[[-19  39 -15  34  -9  64  26]
 [-22  34 -16  36  -8  64  26]] -15

[-43 -46 -34  70] -34

[[ -9   5  -2  -2  77   9  61]
 [ 11  71  68  10  62 -15   1]] -2

[ 41  -5 -19  20  79 -30] -19

[-31 -50 -53 -89 -72 -58  18] -53

[-48  69 -60 -45] -60

[ 79  50  44 -64] 44
---
(-12, 32, -5, -70, 50, 62, 56) -12
(-28, 74, 38, 23) -28
(-87, -12, 59, -62, -4, -32, 7) -87
(39, 69, -17, -87, -19) 39
(-56, -26, -19, 85) -56
(62, -64, 46, -41, -19, -81, 66) 62
(45, 16, 70, -9) 45
(1, -33, 35, 44, -18, 82) 1
(14, -12, 2, -56, 15, 52, -68) 14
---
[[-85  16  51  26  55  -3]
 [ 82  37  32  54  -4 -82]] out -85, -82

[-16 -32  15 -18 -65  41  13] out -16, 13

[ 65 -36  33  11  48  19  41] out 65, 41

[[ 27  62  35  60  52]
 [ 25  65  41  63  51]
 [-82  38   1 -69  85]] out 27, 85

[ 38  54  70 -17 -53  54 -35] out 38, -35

[  3  38 -16 -76] out 3, -76
---
 -81.81   -75.15   151.97   -94.56  -106.46  -137.92   -73.88 -> -106.46

-0.069  -0.025  -0.017  -0.074   0.148  -0.075  -0.032
-0.018   0.149  -0.123  -0.019  -0.140  -0.077   0.061
-0.034  -0.071   0.051  -0.037   0.187  -0.014  -0.039
-> -0.123

-0.08  -0.11   0.15   0.06  -0.04 -> -0.08

-0.3   1.1   1.3  -1.9   0.1   0.8 -> -0.3

-138.6   -99.4   -60.0   140.2  -100.7 -> -100.7

 104.35   -25.91   -93.55    -4.04  -100.86     3.40 -> -93.55

-118.73    35.26    57.95   176.70   -80.25 -> -80.25
---
array([ 16.02,  11.61, -13.88,  -7.00, -11.43]) → 11.61

array([[  7.65,  11.75, -15.78,   9.90],
       [  6.69,   9.65, -15.78,   1.85]]) → 11.75

array([  9.288,   4.597,  -2.666,  -5.814, -16.429,  14.017,  17.911]) → 4.597

array([-0.194,  0.112,  0.045, -0.061,  0.005, -0.030]) → 0.112

array([[ 1.40, -0.93, -0.07, -0.36,  0.52,  1.93,  1.64],
       [ 2.16, -1.26, -1.02, -1.21,  1.82, -0.06, -0.23]]) → -0.93

array([[ 0.04, -0.07, -0.18,  0.11,  0.02],
       [ 0.01, -0.16, -0.15,  0.21,  0.06]]) → -0.07
---
(-23, -38, -21, 44, -23, 6, 20)	20, -23
(628, 491, 45, 634, 959)	959, 628
(97, 60, 6, 49)	49, 97
(71, 64, 67, 11, 63, 69, 95)	95, 71
((4083, 6733, 4627, 4092), (3845, 8640, 5459, 2179))	4092, 3845
((5, 13, 22, 13, -14, 2), (37, 15, 27, -12, -30, -11), (7, -6, -14, -5, 20, 13))	2, 7
(-690, -383, 806, 140)	140, -690
---
 14  -33  -58   31    0   -3  -12
-65   74  -45  -28   10  -39  -14
 18   30   29  -30   -1    9  -14
yields -1

-46  -14   48   35   -2
  3   36   -1    8   11
-79  -17   48   12  -50
yields 48

 -4   15   13   31   35   -3   16
  0   36   45  -31   30   37  -37
 -7  -42  -47   68  -34  -47   72
yields -34

-10   10    5    8   -8  -15
-42  -66   -3  -25   34  -37
 70   24  -43   82  -67   14
yields 82

-31   27  -36  -84   -1  -14   65
-30   18  -60  -82    3   -6   57
 -1   23   -8  -41   25  -19   69
yields 25

 17  -30  -25   -3   45
 40  -10  -32  -12  -14
 64  -17  -29  -10   -1
yields -29

-34   23  -52   13   31
 14   18    1   38   19
-12  -61  -74   67  -53
yields -74

-13  -32   39    1
 69  -35    4    5
-57  -21    9   31
yields -21

-45   -3   -8   -7
 42   28  -75  -32
-32  -25   49   17
yields -25
---
[[-57 -13 -40 -58   7  33]
 [ -6 -22 -31  -8 -12  45]
 [  3 -30 -35   0 -32  62]
 [ 10 -35 -37   6 -42  74]
 [  9 -24 -28   5 -16  48]
 [ 47 -15  -9  42   6  26]
 [-60 -11 -38 -59  11  27]
 [  4 -24 -30   1 -18  49]
 [-25 -28 -42 -28 -26  62]
 [ 31 -24 -21  26 -15  46]]
-21

[[-75 -80  80 -79  75  78 -66 -77 -72 -67 -73]
 [-14  -9  13 -10  11   9  -9 -10  -9  -8 -12]
 [-68 -72  72 -71  68  70 -61 -70 -65 -61 -66]
 [-71 -76  76 -75  72  74 -63 -73 -69 -64 -69]
 [ 28  34 -31  35 -31 -33  28  32  31  29  28]
 [ 67  70 -70  70 -66 -68  60  68  63  60  65]
 [ 81  87 -86  86 -82 -84  72  84  78  73  78]
 [-40 -39  41 -39  38  38 -32 -38 -35 -34 -38]]
41

[[-29 -15  -1 -20 -43  25]
 [-22 -44  -8  -8 -56  35]
 [-71   8   7  -9   3   7]
 [-22 -50 -26 -13 -36   7]
 [-42  -1   8  -7   3 -30]
 [-53  34  26 -13 -20  -9]
 [-61  16  37  10  -8 -18]
 [-33 -40 -33  12 -14   6]
 [-62 -18  29  12   6  -8]
 [-32 -56   5 -38 -21  27]
 [-52  21   9 -34 -43   9]
 [-51  -3   1  33  -8 -27]]
1

[[ 75 -54  67 -56 -57  67  73  66  67  66  67 -63]
 [ 73  36  31  77  82  62  26   7  34  68  59 -24]
 [-62  69 -60  70  69 -54 -62 -57 -63 -63 -66  72]
 [ 62  42  22  60  79  60  16   8  29  56  51  -8]
 [-55  62 -53  50  62 -59 -62 -58 -65 -54 -54  65]
 [-61  60 -61  58  52 -64 -57 -58 -64 -55 -57  56]
 [ 64 -18  40   1   4  57  32  23  43  67  54 -30]
 [ 58 -55  58 -67 -65  57  63  63  52  62  45 -57]
 [ 68 -66  61 -65 -69  63  68  67  75  80  58 -63]
 [ 46  85 -19  70  79  23 -42 -45 -35  15  29  39]
 [ 62 -63  55 -56 -67  65  53  54  60  67  61 -63]]
55

[[-15 -39  -9 -36   8  52  -1 -22  34 -14 -13  23 -26   6 -77  49]
 [-29 -19   4  14 -28  67 -48  13   4 -54  -1 -22  25  47  -9  52]
 [-34 -17   5  28 -37  60 -44  11   7 -61  -8 -14  14  46   3  53]
 [ -5   6 -21  30 -18  12 -56  26 -19 -21  11 -11  33  28  10 -13]
 [ -8 -35   5  15  -1 -14   5  26  48 -16  25  17  36  20   3 -20]
 [-14 -29  -2  15  -3 -19   0  27  47 -16  21   7  33  22   2  -2]
 [-21 -35  -9  18  -3 -20  -1  19  48 -14  28   8  37  29   9 -19]]
-9

[[-13  -1  24 -10  -4   3  -5 -19 -11 -17  -6 -16  -3  -1 -14]
 [  7 -15 -41  -8 -15 -26  13  11  30  19  18  67  42   2   6]
 [-12  -4 -39  -7 -69 -24  24  -1   9 -35  28  21  44 -21  -2]
 [-14   8  15   0   4  22  -6  -8 -16  -9  -5 -32 -14 -19  -1]
 [ 18  15 -70  15 -39  -7  48  26   2   1  52  50  58 -39  28]
 [ 60  52 -41  59  50  58  33  57 -55  49  30 -16 -14 -53  58]
 [-13   8  27   6  13  29 -21  -2 -24  -9 -22 -62 -41 -12  -1]
 [ 15  25 -32  33  24  27  14  36  -3  18  14  -3 -15 -19  29]
 [ 15  31 -14  28  11  38  19  23 -33   2  20 -22   6 -37  27]
 [ -6 -15 -13 -10 -29 -33   7  -1  46   0   8  41  16  26  -7]
 [-13  -1  40  -9  -4  12 -19 -22 -32 -20 -22 -56 -27  -7 -16]]
40

[[-46  -2 -24   6  -1  33  21  19 -65  19]
 [ 29  40 -12   8  41 -14  14 -54  19  19]
 [-16   9   0 -19  17  16  23 -65  44  24]
 [  3  24  16 -36  -5 -10 -46  30  13 -61]
 [-65  -4   6 -18  -3  19 -31 -11 -60   6]
 [-28   4  17 -27  44 -28  14 -28 -27  54]
 [ 22  -1 -44 -23  68  39  -7 -12  16   3]]
-44
